Each named move below is a turn or a mirror, shown by a few rows before and after it. Which moves, in which order, take the first row of each later pair to the second? The first pair is answered.
Torab (before -> after):
[-86,-42,-178,-61,-19,10,-61,361,166,-154,-124,61]  ->  [155,122,-94,-14,-129,63,82,185,260,-175,-167,125]
[-410,-187,99,-12,139,-164,-1,57,-64,175,-194,-133]  ->  [48,103,268,86,-80,-76,253,-270,129,131,-266,-4]
[-206,-191,82,-25,95,-61,-284,-30,-140,-143,41,115]  ->  [136,45,212,39,-77,-1,-100,-278,12,-160,-20,214]
voke (before -> after):
[125,-51,12,-95,-12,-21,-31,-344,-30,46,-164,-56]  ->  [-228,-125,-100,-100,181,20,-133,84,71,64,-53,-143]
[-49,201,104,181,-92,-20,-160,45,50,-196,258,26]  ->  [13,121,92,155,-161,-79,-172,-136,-118,-178,205,67]
[270,-3,-114,-9,-110,-35,45,-53,-119,120,-77,74]  ->  [-13,-96,-202,-28,21,-27,-83,243,-118,127,-8,0]
[214,111,85,114,24,15,196,14,237,-41,-18,-10]  ->  [40,-226,-34,19,29,-196,-18,-178,-206,-2,-72,6]
gifor (before -> after):
[-69,-277,2,-227,36,-11,-189,-3,-290,-66,-184,109]  ->  [-8,-244,7,-298,78,-32,-123,4,-262,-69,-198,10]
[80,-115,55,-71,-5,-163,-59,-248,-217,119,-129,32]  ->  [138,-56,48,-198,97,-153,57,-182,-155,112,-148,-141]
[438,180,113,-69,-167,-34,237,-435,-1,55,-184,32]  ->  [419,260,94,-213,-16,34,375,-190,168,47,-138,-199]
mal (before -> after):
[-209,-265,109,-335,429,6,178,89,74,-46,-115,-179]  ->  [-460,-391,80,-88,311,-24,-75,45,-60,-32,-82,126]
[244,179,76,-79,76,76,147,-132,182,0,-64,-52]  ->  [-103,137,63,168,43,144,-96,54,243,3,35,200]
[69,8,-67,-281,-88,-127,165,28,-238,-23,-15,105]  ->  [-101,95,-55,-205,11,-23,138,312,-32,-17,80,96]
Now pairs of rows:
Each pair is two moves apart.
[83,98,-183,-30,-90,-97,118,-168,85,133,84,-66]  ->  [-34,44,-184,69,-141,-113,-4,-184,36,149,103,75]	mal mal
[-61,-107,-125,100,-95,-39,-126,-48,-234,-5,-21,223]  ->  [-78,39,-59,207,-109,87,-98,85,-15,-11,38,286]	voke gifor
[-93,175,39,19,156,116,80,163,298,29,29,56]  ->  [-198,-194,-76,-101,142,-135,-113,-125,-209,56,-61,66]	voke Torab
[388,-21,26,-164,-108,-72,143,-368,-184,5,-83,-87]  ->  [-316,-268,-139,-93,122,-59,-195,256,-178,46,98,-107]	voke gifor
[-177,14,222,6,30,104,46,324,363,-29,250,-288]  ->  [-65,-195,235,233,-322,-87,-191,-345,-116,-27,123,138]	mal Torab
[-430,-54,-45,50,111,89,-167,499,168,-14,158,-47]  ->  [118,-201,11,-5,-227,-177,-96,-488,-391,-23,-81,135]	mal Torab
[40,-150,-63,43,-103,-55,-2,-281,-275,-112,-96,-12]  ->  [-159,-85,-109,-86,143,45,53,232,-11,-115,-7,-277]	gifor voke
[-42,-12,5,198,-36,14,-215,-79,-97,-3,27,122]  ->  [-107,41,10,205,3,61,-192,38,12,-2,68,90]	Torab voke
[26,188,14,235,-18,190,-20,145,282,-23,79,168]  ->  [-135,0,-45,288,-46,116,-197,68,81,2,90,284]	Torab gifor
[39,91,36,-56,46,65,114,189,97,-36,9,-114]  ->  [149,21,25,-138,16,3,143,25,-49,-43,-42,-134]	voke gifor
[-90,-116,-87,-62,224,-175,-20,194,35,5,69,-121]  ->  [262,16,28,56,-14,-165,65,-236,9,-19,-26,100]	mal Torab
[-107,61,-114,-97,222,102,145,397,111,-58,139,-257]  ->  [-125,-257,-202,-186,182,-113,-30,61,-346,-42,46,-221]	voke voke
[-263,124,-59,-233,31,-8,-53,267,140,-228,-77,-125]  ->  [-16,319,77,-25,-201,53,18,-5,246,-260,-104,138]	gifor Torab
[34,-1,-24,71,272,147,-58,259,25,100,65,145]  ->  [175,92,32,142,161,166,-4,101,55,87,49,254]	Torab gifor
[141,-157,67,-470,-25,-137,-26,-15,-356,-138,-32,-243]  ->  [328,302,279,-182,-174,133,167,107,202,-178,33,-43]	mal Torab
[-436,-242,-85,-28,32,-102,-250,-31,-308,15,-16,-89]  ->  [-142,62,112,321,-261,37,-164,-321,-72,-22,-11,300]	voke mal
[-109,-152,-76,-14,-72,-80,-255,-8,-71,-36,39,68]  ->  [150,-61,-17,-44,-149,-97,-137,-203,-87,-49,-31,77]	gifor Torab
[0,-375,-228,-40,-12,-145,-39,197,9,94,-180,-298]  ->  [77,-164,-163,-3,-1,-30,81,337,287,80,-114,-317]	voke Torab
[102,9,-90,109,-34,114,-41,-217,206,-99,-149,154]  ->  [80,-176,-193,-123,99,4,-36,-209,6,-72,-175,-82]	Torab mal
[-26,72,92,86,17,98,66,124,150,-52,-24,-18]  ->  [-126,-100,48,134,-46,-2,-89,-31,-81,-37,-45,91]	mal Torab
[-35,41,-40,-229,299,101,95,145,213,14,-42,-201]  ->  [77,207,73,10,121,187,128,29,368,-13,-40,32]	gifor Torab
[-156,-16,-79,-155,94,-90,-104,123,-24,10,-10,-5]  ->  [125,168,63,-68,-64,-43,24,-133,84,-22,-48,140]	gifor Torab
[98,246,191,211,-49,82,33,43,302,-23,84,167]  ->  [-311,-54,42,165,87,-7,-217,255,91,23,134,124]	gifor Torab
[-42,87,38,57,-95,40,-73,-59,57,-17,-1,156]  ->  [-164,-56,-59,-120,47,-32,-106,59,-57,10,-2,-18]	mal Torab
[121,-276,-137,-214,203,-154,158,-52,-258,143,-98,-386]  ->  [-362,-341,-165,113,177,-69,-161,274,-159,151,55,-113]	gifor mal
[190,-145,-91,-476,267,-182,113,-108,-210,-50,-78,-242]  ->  [-209,-4,-73,-221,345,37,-20,467,202,-40,136,-132]	voke gifor
[399,-163,-71,-218,-153,-149,-14,-316,-177,-50,-221,-206]  ->  [232,-177,-136,-378,84,-111,6,67,-46,-41,-155,-475]	gifor Torab
[64,136,-82,117,31,183,90,143,113,20,105,-8]  ->  [218,56,-75,89,-69,78,102,-181,-91,18,32,56]	Torab voke
[235,17,162,144,-201,-58,21,-269,-108,36,-72,150]  ->  [337,120,144,-104,-17,-20,237,-36,70,31,-74,-192]	gifor gifor
[67,100,25,58,-150,98,141,-28,46,-52,208,-75]  ->  [24,-85,-65,-53,-122,-11,62,-109,-168,-41,164,-122]	voke gifor
[-285,-103,-30,173,-10,11,-251,179,4,-11,55,134]  ->  [-19,77,-17,-116,141,74,74,304,209,-23,9,-237]	mal mal
[128,168,133,378,-161,365,25,-124,281,-17,-140,339]  ->  [119,-302,-57,56,-90,49,-134,-473,-368,19,-284,142]	voke gifor
[109,-195,-47,-102,-89,-265,-53,-315,-248,-9,-82,62]  ->  [211,255,112,61,-73,38,186,34,365,-49,12,53]	voke Torab
[-87,-112,-150,251,75,-35,-343,199,-109,24,69,-33]  ->  [406,171,4,276,-70,31,-44,-124,48,-7,-33,0]	Torab gifor
[40,-17,199,-229,-105,226,198,50,-106,61,-36,-145]  ->  [-16,-138,180,-107,-212,150,71,-111,-275,61,-39,23]	mal mal
[-196,-227,77,-45,-139,178,-80,163,-140,18,176,135]  ->  [-80,-35,167,10,-153,282,47,211,83,0,187,144]	gifor voke
[408,149,15,35,-172,24,268,-429,20,36,-116,43]  ->  [-6,27,8,387,-283,72,-88,-296,5,44,10,408]	mal mal
[-27,-3,-42,-140,37,199,15,324,81,-68,9,-216]  ->  [266,84,31,-165,-67,186,146,84,67,-89,-70,-220]	voke gifor
[33,36,-107,-179,99,-100,-4,129,-95,9,1,-168]  ->  [31,187,-54,-85,62,-16,22,205,83,-4,42,-121]	voke gifor
[-165,-238,-18,-39,-25,-146,-195,123,-269,94,-1,10]  ->  [-225,-206,-16,6,-8,-121,-212,206,-199,93,26,31]	Torab voke
[-352,-96,-91,-31,239,25,-156,323,207,65,120,65]  ->  [-265,36,-43,-13,245,83,-65,360,355,62,118,49]	mal voke
[-320,-248,-104,73,-55,-65,-239,125,-211,-73,-43,156]  ->  [56,-98,-103,-334,110,-84,158,133,-119,-88,-137,-308]	mal gifor
[299,138,59,45,-100,144,153,-126,138,-61,-70,-21]  ->  [-242,-212,-123,45,52,40,-187,175,-92,-16,17,-52]	Torab gifor
[-359,-215,-105,46,77,-79,-123,188,-50,34,-24,209]  ->  [-11,-185,-43,35,-98,-146,-33,-275,-189,27,-135,310]	voke voke
[-124,93,-3,280,28,60,-115,147,143,10,64,194]  ->  [53,26,3,246,-87,-26,-111,-211,-76,3,-30,253]	Torab voke
[180,272,205,299,-292,100,-20,-144,283,-93,-17,456]  ->  [221,365,211,214,-199,169,98,14,435,-101,-7,304]	mal mal
[136,-21,43,-195,80,-26,88,-173,-160,34,-115,-236]  ->  [-116,-169,8,71,-33,-43,-196,-191,-270,48,-44,77]	mal mal
[108,-1,-66,18,-154,187,91,-379,-47,129,-92,453]  ->  [-159,88,-53,138,-71,309,31,2,216,134,34,494]	mal mal
[58,134,3,-296,60,-45,153,79,75,92,-55,-269]  ->  [219,152,70,-195,-104,-89,136,-214,-20,85,-110,-93]	gifor voke
[-202,-29,-32,334,-130,163,-288,196,137,-1,73,367]  ->  [-78,-400,-214,-181,61,-119,-223,-49,-402,34,-80,-71]	mal Torab
[-116,-100,-59,-7,10,-368,-210,219,50,228,-150,197]  ->  [-5,130,22,52,-25,-249,-62,290,323,230,-119,198]	gifor voke
